A hidden rule labels the rows of this table. It goes by one to three of the table's principal directions, not those with the most spread.
np.array([-27., -31., 4., -12., 52., 13., -34., -3., 4., -41., 3.,
          46., 19., 24., 32., -32., -38., 12., 13., -12., -4., -2.,
          -40., 28., 27., 15., 4., -15., -11., -22., -16., 3., 22.,
          -12., 25., 14., -9.]) 5
np.array([31., 17., 16., -9., 25., 25., -23., 18., -19., -37., 11.,
          30., 1., 17., 7., 1., -10., 54., 6., -29., 12., -4.,
          -12., 43., -18., 30., -2., 19., -10., -12., -49., -27., 20.,
          -16., -20., -26., 12.]) 6
np.array([-18., 31., -24., 25., -86., -19., -25., 31., 0., 74., 17.,
          -28., -51., -14., -21., 20., 4., -55., -26., 27., 27., -20.,
          17., -58., 0., -59., 16., 41., -23., 7., 30., 29., -28.,
          -8., 17., -5., 34.]) 2
np.array([33., 56., 31., 20., -59., 5., 52., 34., -19., 43.,
          14., -39., -65., 23., -58., -1., -7., 5., 29., 9.,
          55., 14., 9., -4., -20., -63., 27., 109., -119., -62.,
          -16., -25., -31., -30., -89., -83., 98.]) 0
np.array([-22., 20., -65., 2., -71., 1., -45., 41., -5., 6., 21.,
          -6., -52., 20., -69., -25., 81., -20., 11., -36., 32., -51.,
          -69., -58., 49., -39., 21., 91., -2., 5., -21., -5., -18.,
          -50., 6., 13., 22.]) 2
np.array([-52., -36., 28., -45., 21., 27., 26., -17., 50., -5., -24.,
          -7., 16., 21., -25., -21., 1., 42., 30., 13., 3., 8.,
          -48., 15., 27., 11., 26., 17., 16., 28., -42., -9., -64.,
          44., -16., 11., 21.]) 2
np.array([38., 34., -18., 18., -42., 1., -66., 42., -21., 11., 50.,
          -28., -39., -27., -33., 11., 23., -30., 4., -1., 35., -61.,
          27., -34., -5., -37., 18., 31., 0., -28., 11., -4., 5.,
          -15., -16., -9., 1.]) 2
np.array([-17., 51., 0., 16., -16., -26., 11., -17., 2., 42., 14.,
          -9., 36., -19., 7., 70., 61., 11., -16., -28., -18., 26.,
          -38., 0., -10., 19., -4., 28., 17., 6., -9., -15., -24.,
          9., 7., 25., -27.]) 3
np.array([-13., -35., 7., -20., -22., -1., 0., -6., 21., 23., -30.,
          -19., 2., -18., -5., -11., -12., -14., -19., 44., 4., -5.,
          37., -21., 3., -5., -3., -45., 48., 53., 13., 29., -32.,
          49., 22., 15., -4.]) 2
np.array([-8., 51., 0., 17., -20., 16., 40., -7., -3., 9., 0.,
          13., -56., 32., -40., 7., 32., 38., 35., -26., -2., 3.,
          -72., -1., 22., -3., 34., 90., -93., -41., -60., -11., -11.,
          -56., -63., -47., 57.]) 5
np.array([17., 18., -48., 48., -60., -76., 59., 1., -57., 39., -30.,
          -29., -50., -2., 19., -4., -29., -78., -62., 22., 23., 54.,
          83., -59., -40., -41., -51., -34., -29., 23., 91., 27., 81.,
          -20., -2., -13., 32.]) 5
np.array([-3., -39., -27., 2., -4., -37., 6., -10., -8., 4., -24.,
          -22., 19., -33., 31., -14., -12., -59., -39., 32., -16., 16.,
          61., -41., -8., 0., -38., -93., 69., 52., 68., 34., 26.,
          37., 48., 47., -43.]) 1
np.array([30., 20., -8., 21., -2., 46., 1., 25., -14., -47., 20.,
          -11., -29., -23., 19., -21., -16., -5., 49., 23., -12., 9.,
          0., -25., -11., -8., 18., 15., -72., -54., -10., 24., 6.,
          -61., -19., -17., 26.]) 3
np.array([55., 16., -55., 36., -47., 1., -35., 54., -49., -9., 19.,
          9., -92., 8., 5., -32., -49., -55., -25., -1., 13., -15.,
          70., -35., -29., -30., -23., 5., -33., -1., 50., 19., 74.,
          -70., 1., -27., 33.]) 2
np.array([31., 53., 5., 37., -53., -40., 17., 19., -30., 73., 20.,
          -27., -74., 1., -49., 24., -13., -46., -17., 7., 47., -13.,
          33., -33., -18., -49., 12., 47., -60., -37., 23., -12., 8.,
          -7., -59., -53., 46.]) 2
np.array([45., 33., -25., 47., -41., -33., 58., 20., -51., 15., 1.,
          -8., -42., 24., -74., -26., 32., -59., 34., -27., 50., -3.,
          -46., -50., 22., -40., -1., 64., -86., -95., 8., -22., 7.,
          -72., -43., -34., 31.]) 1
np.array([15., 2., 24., 3., 6., -24., 47., -13., -18., 6., -14.,
          -25., 27., 6., -14., 6., 6., -10., 3., -4., 20., 29.,
          31., 6., -20., -13., -10., 0., -13., -16., 21., -12., 7.,
          20., -27., -12., 1.]) 6
np.array([25., -19., -37., 18., 5., 27., -2., 66., -24., -63., 30.,
          -9., -16., 18., 2., -75., -13., -44., 44., -6., 16., -25.,
          -12., -34., 17., -51., 5., 28., -46., -66., 28., 8., 16.,
          -53., 18., 4., 24.]) 5
np.array([-5., -7., 2., -12., 30., -26., 6., -9., -12., -9., -7.,
          10., 13., 10., -13., -6., 22., 9., -9., -22., 11., -6.,
          -26., 0., 16., 15., -4., -12., 22., 2., -19., -20., 16.,
          25., -13., 4., -16.]) 6
np.array([39., -6., -13., 10., 13., 35., 37., 4., -14., -82., -7.,
          7., -7., 31., -14., -55., 5., 47., 64., -12., 23., -13.,
          -50., 27., 19., -1., 3., 30., -59., -71., -37., -23., 22.,
          -71., -37., -24., 39.]) 2
np.array([3., 14., -22., 28., -67., -18., 9., -19., 5., 48., -17.,
          -21., -26., -37., 12., 25., -1., -33., -28., 49., -11., 6.,
          38., -36., -9., -20., -12., -29., -7., 19., 36., 39., -5.,
          -20., 24., -2., 5.]) 3
np.array([-6., 23., 18., -2., 30., -17., -51., -19., -1., 21., 19.,
          52., -14., 26., -18., 36., -2., 38., -18., -44., 14., -44.,
          -40., 46., 16., 29., 16., 19., 5., -15., -46., -36., 25.,
          5., -25., -22., -12.]) 2
np.array([-26., 61., -4., 21., -89., -18., 40., -22., 26., 100., -23.,
          -20., -19., -26., 10., 93., 38., 30., -59., 28., -22., 21.,
          5., -17., -33., 3., 1., 24., 5., 66., -15., 23., -49.,
          16., 14., -19., 30.]) 3
np.array([32., 11., -18., 25., -40., -55., 74., 6., -32., 47., -25.,
          -19., -43., 11., -35., -13., -1., -44., -29., 5., 26., 23.,
          17., -33., -6., -21., -33., -1., -17., -1., 34., -17., 13.,
          -1., -28., -24., 27.]) 5
np.array([-33., 18., 18., -14., 16., 32., -39., -10., 32., -9., 24.,
          17., 21., 3., 15., 30., 18., 58., 17., -13., -14., -18.,
          -48., 38., 11., 11., 33., 40., -13., -12., -50., -9., -25.,
          -7., 1., -4., 3.]) 6
np.array([76., -8., -22., 18., -20., 22., 20., 56., -26., -28., 14.,
          -23., -76., 12., -4., -65., -57., -25., 11., 16., 9., -10.,
          74., -2., -25., -35., -23., 3., -30., -13., 46., -8., 36.,
          -37., -32., -34., 50.]) 3
np.array([-41., 27., -27., 17., -37., -32., 46., -13., -14., 10.,
          -24., -3., 1., 17., -52., -12., 92., 2., 30., -20.,
          33., -4., -127., -55., 66., -18., 24., 61., -50., -45.,
          -54., 6., -31., -29., -13., 11., 24.]) 1
np.array([14., -5., 36., -8., 53., -19., -45., -16., -19., 0., 13.,
          -1., 45., -50., 43., 37., -22., -24., -29., 10., -22., 12.,
          76., 3., -33., 32., -10., -84., 51., 18., 26., 18., 31.,
          62., 12., 20., -70.]) 0
np.array([-1., -38., -33., -8., 19., -12., -79., -2., -13., -38., -9.,
          44., -4., -4., 32., -39., -11., 5., -33., 2., 1., -57.,
          -2., 2., 40., 17., -16., -74., 56., 26., -9., 23., 56.,
          4., 51., 27., -35.]) 5
np.array([70., 13., 25., 14., -12., 1., -20., 10., -19., 16., 9.,
          -29., 5., -53., 51., 40., -52., -11., -43., 40., -13., 11.,
          127., 20., -78., 6., -33., -73., 38., 31., 53., 17., 29.,
          33., 6., -14., -20.]) 5
np.array([12., 15., -11., 11., -21., 12., 4., -2., -8., 0., -7.,
          -11., -2., -15., -6., 11., 30., -10., 7., -7., -24., 12.,
          16., -18., -8., 10., -4., 3., 8., 18., 6., 22., -3.,
          -15., 4., 16., -15.]) 2
np.array([-19., -60., 4., -32., 68., 62., -46., 3., 22., -105.,
          6., 40., -4., 37., 31., -80., -76., 46., 56., 11.,
          11., -21., -31., 49., 27., 6., 22., -10., -36., -36.,
          -31., -2., 33., -38., -4., -6., 29.]) 2
np.array([52., 5., 18., 11., 21., 15., 11., 31., -39., -34., 11.,
          -11., -10., -3., 34., -20., -68., -17., 8., 9., 8., 46.,
          75., 13., -56., -2., -22., -16., -37., -22., 33., -1., 42.,
          -14., -25., -20., 20.]) 4
np.array([-64., -14., 32., -21., 34., -2., -16., -33., 41., 19., 5.,
          16., 37., 12., 9., 16., -12., 20., 11., -2., -5., 12.,
          -52., 33., 26., 8., 24., 11., 0., -5., -18., -9., -35.,
          31., 6., 21., -10.]) 3
np.array([0., 11., -6., -8., -11., 23., -74., 1., 34., 25., 46.,
          7., -19., -24., -23., 33., 27., -13., 2., -12., -35., -48.,
          2., 4., 13., 0., 22., 27., 24., 6., 2., -12., -28.,
          -16., 9., -1., -40.]) 0
np.array([-4., 19., -7., 3., -20., 12., -31., -26., 17., 6., -1.,
          5., 18., -26., 22., 34., 33., 36., -5., -3., -32., 3.,
          -15., 25., 5., 33., -8., -9., 34., 30., -18., 8., -12.,
          -10., 20., 32., -27.]) 2
np.array([-25., -23., 3., -27., -21., -18., 21., 0., 8., 24., -41.,
          -13., -10., 14., -33., -20., 28., 21., -26., 13., 23., -24.,
          -5., -20., 26., -8., 7., -11., 46., 61., -28., 14., -27.,
          68., -2., 3., 21.]) 1
np.array([54., 40., -34., 12., -68., 27., 2., 65., -30., 3.,
          9., -21., -123., 6., -21., -37., -14., 10., -8., 10.,
          8., -6., 41., -28., -21., -23., -5., 52., -40., 32.,
          -13., 2., 15., -40., -53., -46., 83.]) 5
np.array([-72., -46., 0., -53., 16., -7., -44., -43., 41., -10., -25.,
          15., 30., 14., -39., -6., 51., 38., -3., -4., 22., -51.,
          -56., 1., 58., 11., 30., -9., 63., 44., -50., -2., -22.,
          46., 13., 21., -25.]) 5
np.array([16., 55., -25., 33., -62., 8., 0., 59., -26., 27., 39.,
          -12., -55., 17., -44., -2., 31., -38., 20., -26., 25., -11.,
          -28., -44., 1., -58., 22., 112., -86., -57., 1., -7., -18.,
          -69., -17., -36., 50.]) 0
np.array([-76., -2., -23., -6., -71., -34., 37., -37., 42., 88., -47.,
          -10., 4., -14., -9., 28., 54., -15., -42., 28., -30., 32.,
          -45., -43., 35., -5., -7., 4., 32., 79., 1., 34., -71.,
          27., 51., 35., -1.]) 6
np.array([22., 6., -36., 20., -26., -24., 12., 13., -18., 0., 12.,
          -9., -30., -13., -21., -30., 28., -42., 8., 4., 8., -10.,
          -29., -41., 29., -28., -11., 12., -33., -44., 15., -14., 7.,
          -46., -5., -11., 3.]) 2
np.array([-30., -4., -2., 6., -13., -27., 3., -13., 17., 55., -10.,
          12., -12., -5., 13., 22., -26., -24., -39., 22., -8., 3.,
          0., -15., 3., -3., -3., -24., 10., 24., 17., 14., -11.,
          22., 27., 1., -1.]) 3
np.array([-39., -6., -10., -9., -3., 12., -36., 3., 20., 6., 8.,
          12., -14., 7., 18., 1., -18., 4., -8., 3., -13., -1.,
          -8., 1., 7., -2., 11., 8., 6., 29., 0., 16., -2.,
          1., 19., 16., 7.]) 2
np.array([19., -21., -33., 4., -13., -17., 11., 9., -11., -2., -18.,
          15., -60., 25., -8., -42., -29., -10., -28., 4., 6., -22.,
          19., -5., 12., -8., -23., -22., 8., 25., 17., -5., 42.,
          -13., -5., -19., 24.]) 5
np.array([47., -4., 5., 3., 18., 10., -32., 2., -15., -22., 8.,
          26., 1., -1., -7., 2., -14., 4., -1., -12., 8., -34.,
          23., 22., -10., 18., -7., -22., 11., -22., -7., -13., 27.,
          -19., 1., -22., -23.]) 5
np.array([-51., -11., 16., -35., 54., 8., -35., -26., 8., -35., -7.,
          40., 27., 27., 9., 3., 9., 55., 3., -33., -2., 3.,
          -49., 33., 19., 37., 19., 7., 11., 19., -56., -10., 18.,
          17., -8., 8., -11.]) 6
np.array([6., -17., -14., -29., 5., 12., -87., -12., 0., -28.,
          -6., 60., -21., 29., -59., -11., 44., 48., -8., -38.,
          29., -105., -39., 19., 50., 22., 23., 8., 39., 11.,
          -75., -15., 25., -16., 0., -30., -21.]) 6
np.array([16., -8., -24., 32., 0., -32., -10., -1., -31., -4., 1.,
          8., 5., -1., 43., -12., -49., -54., -21., 0., 2., 30.,
          44., 1., -18., -7., -41., -45., 1., -10., 71., 14., 62.,
          -25., 30., 30., -18.]) 0
np.array([-4., 57., 2., 10., -19., -32., -32., -2., -19., 61., 20.,
          17., -28., 6., -44., 69., 33., -8., -35., -46., 18., -14.,
          -12., -14., -14., 18., 12., 45., 9., 14., -22., -22., 8.,
          8., -27., -17., -11.]) 2
np.array([-13., -27., -16., -16., -13., 33., -11., 65., -5., -23., 8.,
          -21., -28., 13., 6., -66., -35., -38., 14., 16., 8., 17.,
          27., -38., -3., -41., 5., 25., -16., 21., 26., 28., -15.,
          1., 18., 13., 40.]) 4
np.array([-35., -30., -18., 4., -17., 5., 84., -3., 13., -17., -39.,
          -22., 6., 28., 25., -53., -14., -4., 19., 27., -10., 53.,
          -14., -10., 13., -35., -11., 9., -45., 4., 28., 26., -10.,
          -18., 16., 11., 50.]) 6
np.array([85., 17., -5., 17., -28., 13., 17., 62., -61., -26., -7.,
          1., -57., 20., -44., -39., -15., -5., 6., -3., 60., -36.,
          37., -27., -25., -19., -2., 21., -41., -35., -23., -3., 27.,
          -29., -38., -64., 53.]) 1
np.array([-25., -21., 47., -31., 29., -12., 10., -46., 13., 20., -33.,
          7., 25., 11., -22., 22., -13., 17., -12., 2., 10., 18.,
          25., 25., -9., 24., 8., -26., 25., 35., -13., -3., -6.,
          56., -25., -10., -15.]) 3
np.array([-13., -2., 41., -20., 45., -16., -71., -51., 34., 70., 4.,
          68., 20., -13., 15., 79., -28., 16., -61., -22., -53., -16.,
          13., 62., -4., 78., -9., -57., 87., 61., -16., -16., -9.,
          56., 30., 12., -83.]) 5
np.array([-28., -33., -43., -15., -35., 3., -50., 18., 8., -12., -3.,
          -6., -42., -6., -8., -52., 8., -28., -9., 29., 7., -39.,
          4., -48., 41., -40., 10., -9., 9., 30., 11., 34., 7.,
          -10., 27., 10., 13.]) 0
np.array([18., -23., -7., -18., 18., 10., -87., 27., -8., -12., 26.,
          30., -50., 7., -13., -25., -52., -24., -18., -5., 16., -47.,
          42., 2., -1., 1., 3., -18., 24., 15., 9., -8., 38.,
          -1., -1., -16., -10.]) 5
np.array([-10., -25., 24., -12., 17., -16., 9., -52., 6., -8., -36.,
          10., 58., -5., 13., 15., -4., 19., -7., 14., 11., 18.,
          8., 28., -2., 21., -13., -50., 19., 4., -4., 4., 9.,
          17., 15., 5., -27.]) 6
np.array([25., 10., 14., 8., -7., 2., 18., 14., -10., 4., 0.,
          -17., -8., -7., 17., 8., -25., 9., -12., 23., 11., -2.,
          46., 4., -32., -15., -1., -11., -15., -3., 7., 7., 8.,
          15., -12., -29., 25.]) 4
np.array([30., 12., 26., -23., -10., 33., 8., -2., 30., 15., 0.,
          -23., 1., -16., 15., 41., -1., 67., -23., 8., -34., 7.,
          65., 55., -51., 33., -14., -8., 63., 77., -10., -19., -26.,
          44., -16., -10., 2.]) 3
np.array([-37., -22., 9., -2., 12., -14., 60., -59., 41., 12., -28.,
          -33., 85., -35., 16., 38., 51., -2., 7., 24., -41., 21.,
          -14., -9., 8., 14., -2., -48., 47., 13., 22., 18., -45.,
          40., 37., 46., -54.]) 1
np.array([-49., -31., 17., -27., 73., 58., -10., -13., 43., -71., 9.,
          44., 18., 32., 41., -36., -48., 67., 56., 0., -19., 7.,
          -88., 55., 31., 27., 31., 17., -46., -39., -57., -13., -10.,
          -29., -1., 1., 26.]) 3
np.array([24., 33., 0., 37., -28., 0., -6., 25., -32., -3., 25.,
          -22., -6., -17., -7., -2., 0., -39., 34., 12., 37., -1.,
          -4., -34., -5., -42., 17., 33., -76., -85., 11., 15., 0.,
          -46., -13., -14., 22.]) 1
np.array([20., -12., -14., 11., 8., -15., 1., 4., -16., -18., -3.,
          16., -14., 22., -23., -27., 0., -2., 5., -10., 31., -50.,
          -20., -2., 25., -11., 3., -8., -6., -37., -7., -10., 28.,
          -13., -6., -14., 5.]) 2
np.array([-18., 0., 15., -24., 35., 28., 3., -5., 8., -32., -8.,
          19., -9., 37., -26., -9., 13., 59., 27., -32., 6., -14.,
          -44., 24., 14., 28., 28., 34., -3., 8., -61., -14., -2.,
          11., -40., -9., 20.]) 0
np.array([5., -3., -15., -4., -12., 4., 13., -12., 11., -16., -4.,
          6., -9., 31., -40., -14., 37., 37., 18., -22., 17., -38.,
          -40., 23., 28., -10., 8., 39., -7., -18., -25., -30., 1.,
          -30., -19., -21., 16.]) 5
np.array([3., -43., 1., -14., 54., 29., -57., 2., 8., -64., 22.,
          12., 60., -15., 37., -15., -18., -11., 20., -3., -15., -20.,
          23., 20., -3., 10., -2., -47., 40., -17., 25., 8., 21.,
          -3., 48., 34., -57.]) 5
np.array([41., 19., 20., 24., -13., 18., -15., 24., -1., 26., 38.,
          -32., -28., -33., 8., 21., -51., -48., 10., 32., -7., -2.,
          82., -9., -43., -28., 10., -3., -28., -29., 52., 12., -7.,
          -5., -16., -20., 3.]) 2
Here are more rows. What is the label of each one?
np.array([-54., 43., 34., 6., -9., -12., 76., -12., 18., 32., 9.,
          -57., 79., -18., -13., 44., 84., 9., 47., -4., 8., 56.,
          -89., -24., 10., -24., 32., 75., -46., -52., -24., -10., -93.,
          28., -16., 27., 9.]) -> 6
np.array([33., 15., 16., 12., 4., -20., 32., 10., -17., 28., 7.,
          -11., -11., -9., -11., 8., -2., -22., -9., 0., -4., 5.,
          21., -7., -11., -6., -8., -3., -13., -19., 13., -14., -5.,
          16., -21., -22., -2.]) -> 0
np.array([24., -7., 5., -9., 8., 31., -72., 32., -9., -11., 29.,
          25., -47., -3., -28., -18., -35., -34., 11., 2., 10., -42.,
          28., -19., 1., -8., 24., 10., -23., -22., -8., 6., 8.,
          -26., -9., -35., -3.]) -> 0
np.array([27., 60., -13., 41., -46., -50., 23., -18., -15., 73., -1.,
          -9., 3., -31., 17., 80., 37., -2., -58., -11., -22., 16.,
          17., 1., -31., 24., -36., -16., 39., 30., 20., -7., 5.,
          11., 13., 14., -26.]) -> 2
np.array([2., 3., 31., 16., 39., 15., 45., -9., -7., -22., 3.,
          1., 4., 13., 56., -8., -97., -6., 27., 18., -8., 89.,
          27., 37., -46., 3., -12., -2., -83., -44., 34., -3., 30.,
          -32., -29., -15., 37.]) -> 1
np.array([37., -11., -1., -5., 29., -1., -21., 18., -44., -38., -9.,
          18., -33., 7., 34., -23., -58., 0., -34., 0., 2., 9.,
          87., 7., -40., 15., -24., -52., 6., 33., 15., 14., 84.,
          7., -14., -26., 8.]) -> 0
np.array([20., 3., -46., 29., -28., 19., 13., 70., -42., -51., 17.,
          -22., -43., 5., 15., -73., -15., -48., 33., 14., 20., 9.,
          -3., -63., 4., -55., 0., 32., -76., -50., 26., 31., 23.,
          -64., 7., -3., 54.]) -> 4
np.array([24., -21., 31., -8., 62., 2., 19., -29., -3., -35., -10.,
          32., 27., 24., 2., -6., -31., 31., 15., -15., 5., -5.,
          -5., 54., -3., 31., -6., -28., -8., -38., -18., -32., 29.,
          -2., -22., -27., -14.]) -> 4
np.array([-19., -12., -21., 23., 24., -15., 60., -3., -4., -25., -3.,
          -5., 35., 14., 53., -20., -31., -23., 14., -3., -14., 68.,
          -27., 5., -9., -3., -31., -10., -26., -28., 48., -6., 21.,
          -27., 24., 38., 5.]) -> 2
np.array([-33., -1., -39., -13., -41., 13., -59., 20., 15., 4., 4.,
          12., -33., -9., -39., -16., 70., 3., -1., 3., 4., -79.,
          -66., -58., 63., -17., 38., 28., 17., 16., -54., 28., -36.,
          -10., 30., 5., 0.]) -> 6
np.array([-35., -6., 44., -11., 45., 6., 61., -48., 31., -17., -30.,
          10., 75., 16., 54., 22., -12., 87., 11., 6., -14., 48.,
          -45., 74., -6., 33., -3., -14., -10., -5., -37., -13., -18.,
          29., 1., 7., 14.]) -> 5
np.array([-44., -34., -6., -15., 24., 24., 31., -47., 42., -42., -22.,
          5., 46., 8., -9., -21., 40., 26., 55., 1., -24., 5.,
          -82., 9., 49., 13., 17., 6., -9., -25., -26., 1., -34.,
          -27., 11., 26., -16.]) -> 3
np.array([3., -6., -13., -10., 13., 4., -52., 10., 18., 15., 21.,
          29., -32., -1., 29., 18., -36., 13., -48., -5., -31., -32.,
          33., 26., -15., 24., -12., -30., 56., 56., 9., -10., 24.,
          19., 24., -1., -17.]) -> 5
np.array([-5., -9., -25., 22., -36., -40., 54., 21., -18., 32., -15.,
          -27., -22., 16., -4., -34., -16., -60., -18., 13., 19., 29.,
          18., -38., 2., -48., -24., 4., -21., 1., 60., 10., 6.,
          2., 10., 8., 31.]) -> 3
np.array([26., 6., -12., 4., -32., -11., -50., 40., -17., 22., 30.,
          -19., -49., -5., -2., -4., -37., -35., -35., 10., 26., -22.,
          80., -10., -30., -37., -10., 2., 12., 22., 46., -4., 31.,
          8., -5., -17., 16.]) -> 4
np.array([41., 91., -42., 36., -99., -2., -21., 61., -34., 47., 40.,
          -12., -62., 6., -82., 37., 105., 0., -3., -53., 37., -61.,
          -51., -46., 7., -34., 21., 127., -31., -27., -45., -25., -29.,
          -58., -23., -36., 34.]) -> 5
np.array([30., 42., 38., 14., 9., -44., 26., 31., -58., 37., 15.,
          -17., 13., 5., -5., 29., -16., -36., -25., -28., 37., 55.,
          49., -6., -54., -12., -17., 24., -29., -22., 24., -23., 18.,
          36., -36., -22., 8.]) -> 0
np.array([24., -39., 5., -5., 8., 0., 32., -39., 14., -26., -32.,
          -29., 53., -35., 18., -11., 8., 2., 11., 35., -20., 10.,
          38., 12., -2., 17., -28., -79., 54., 14., 30., 13., -6.,
          21., 20., 33., -42.]) -> 2
np.array([-14., -38., -35., -2., 17., -4., -15., -6., 11., -28., -11.,
          40., -24., 26., 18., -45., -23., 11., -12., 2., -8., -40.,
          -32., 11., 41., -1., -8., -30., 7., 3., -4., 2., 36.,
          -22., 29., 0., 5.]) -> 4
np.array([28., -28., 4., -20., 26., 27., -89., -6., 20., -16., 18.,
          49., -7., -14., -9., -6., -12., 13., -3., -1., -18., -76.,
          0., 31., 29., 30., 7., -39., 45., -2., -27., -10., 1.,
          -9., 25., -9., -50.]) -> 0
np.array([53., -3., 39., 3., 35., 23., 32., 1., 7., -15., 5.,
          -10., -4., -13., 56., 11., -89., 39., -7., 39., -14., 19.,
          79., 59., -63., 20., -19., -53., -4., -2., 18., -15., 20.,
          22., -27., -35., 23.]) -> 1
np.array([-56., -16., 48., -54., 36., 100., -6., 13., 57., -42.,
          -1., 19., -15., 30., -3., -39., -23., 86., 73., 14.,
          -23., 13., -76., 35., 30., 13., 65., 74., -63., 0.,
          -100., 8., -83., 0., -33., -22., 65.]) -> 6
np.array([-4., 36., 41., -3., 36., 1., -8., -27., 13., 12., 22.,
          15., 40., -1., 13., 67., 7., 58., 0., -27., -4., 8.,
          -28., 59., -23., 38., 11., 20., 3., -18., -38., -40., -9.,
          17., -24., -10., -15.]) -> 3
np.array([-14., -7., 13., -12., -4., 37., -19., 10., 39., 9., 10.,
          3., -30., -7., 45., 6., -61., 30., -14., 42., -26., -1.,
          34., 28., -22., -5., 11., -7., -10., 31., 0., 13., -15.,
          8., 10., -22., 35.]) -> 6
np.array([30., 2., 7., 3., 51., 27., -50., 22., 0., -39., 47.,
          28., -8., 3., 45., 0., -54., 23., 4., -14., -17., -24.,
          17., 50., -21., 16., -1., -11., -4., -29., 2., -24., 40.,
          -19., -1., -13., -8.]) -> 5
np.array([58., 48., -4., 41., -26., -38., 31., 23., -57., 22., 4.,
          -33., 14., -30., 56., 42., -9., -20., -54., -2., -6., 53.,
          99., -2., -78., 1., -54., -35., 17., 24., 60., 9., 52.,
          17., 8., 7., -6.]) -> 5
np.array([40., 18., 18., -3., 6., -15., -10., -25., -12., 38., -21.,
          29., -11., -22., 36., 60., -29., 27., -75., -2., -44., 22.,
          86., 39., -58., 66., -42., -68., 63., 85., 3., -1., 37.,
          36., 3., -19., -33.]) -> 0
np.array([10., -19., 10., 2., 37., 33., 40., -2., -5., -66., -7.,
          2., 34., 15., 1., -44., -2., 9., 69., -7., 0., 25.,
          -46., 12., 16., 5., 6., 13., -48., -66., -15., -3., -8.,
          -40., -12., 7., 6.]) -> 1
np.array([-2., 1., -16., -3., -6., 1., -19., -1., -5., -5., 3.,
          10., -23., 7., -36., -10., 11., -18., 14., -16., 11., -6.,
          -22., -18., 14., 7., 5., 19., -2., -4., -7., -8., 4.,
          -26., -14., 4., -5.]) -> 2
np.array([38., 43., 35., 15., 20., 6., -31., 31., -37., -4., 34.,
          42., -34., 46., -24., 10., -41., 34., 12., -38., 64., -37.,
          -20., 45., -15., -10., 26., 66., -80., -84., -50., -42., 32.,
          -30., -56., -74., 50.]) -> 3
np.array([-11., -16., 1., -23., 28., 5., 28., 12., -23., -66., -10.,
          -10., 18., 34., -15., -48., 13., 21., 35., -21., 40., 27.,
          -26., -1., 3., -11., 4., 33., -32., -22., -22., -20., 23.,
          -9., -34., -8., 31.]) -> 0
np.array([-17., -53., -8., -45., 30., 37., -23., 5., 8., -68., -33.,
          19., 2., 11., 18., -51., -13., 41., -1., 14., -7., -14.,
          11., 0., 10., 26., 2., -44., 42., 61., -36., 27., 17.,
          23., 18., 7., 5.]) -> 6
np.array([-6., 41., -38., 17., -71., -24., -44., 39., -25., 53., 28.,
          -34., -33., -26., -22., 23., 48., -68., -30., -16., 1., 10.,
          33., -65., -10., -32., -6., 41., 20., 42., 43., 21., -6.,
          -3., 16., 32., -11.]) -> 5
np.array([3., 74., -3., 28., -28., -13., 17., -3., -7., 48., 23.,
          -14., -23., -7., 16., 66., 23., 22., -21., -31., -28., 45.,
          0., 18., -37., 18., -11., 49., -13., 21., 3., -20., 5.,
          -11., -32., 4., 13.]) -> 2
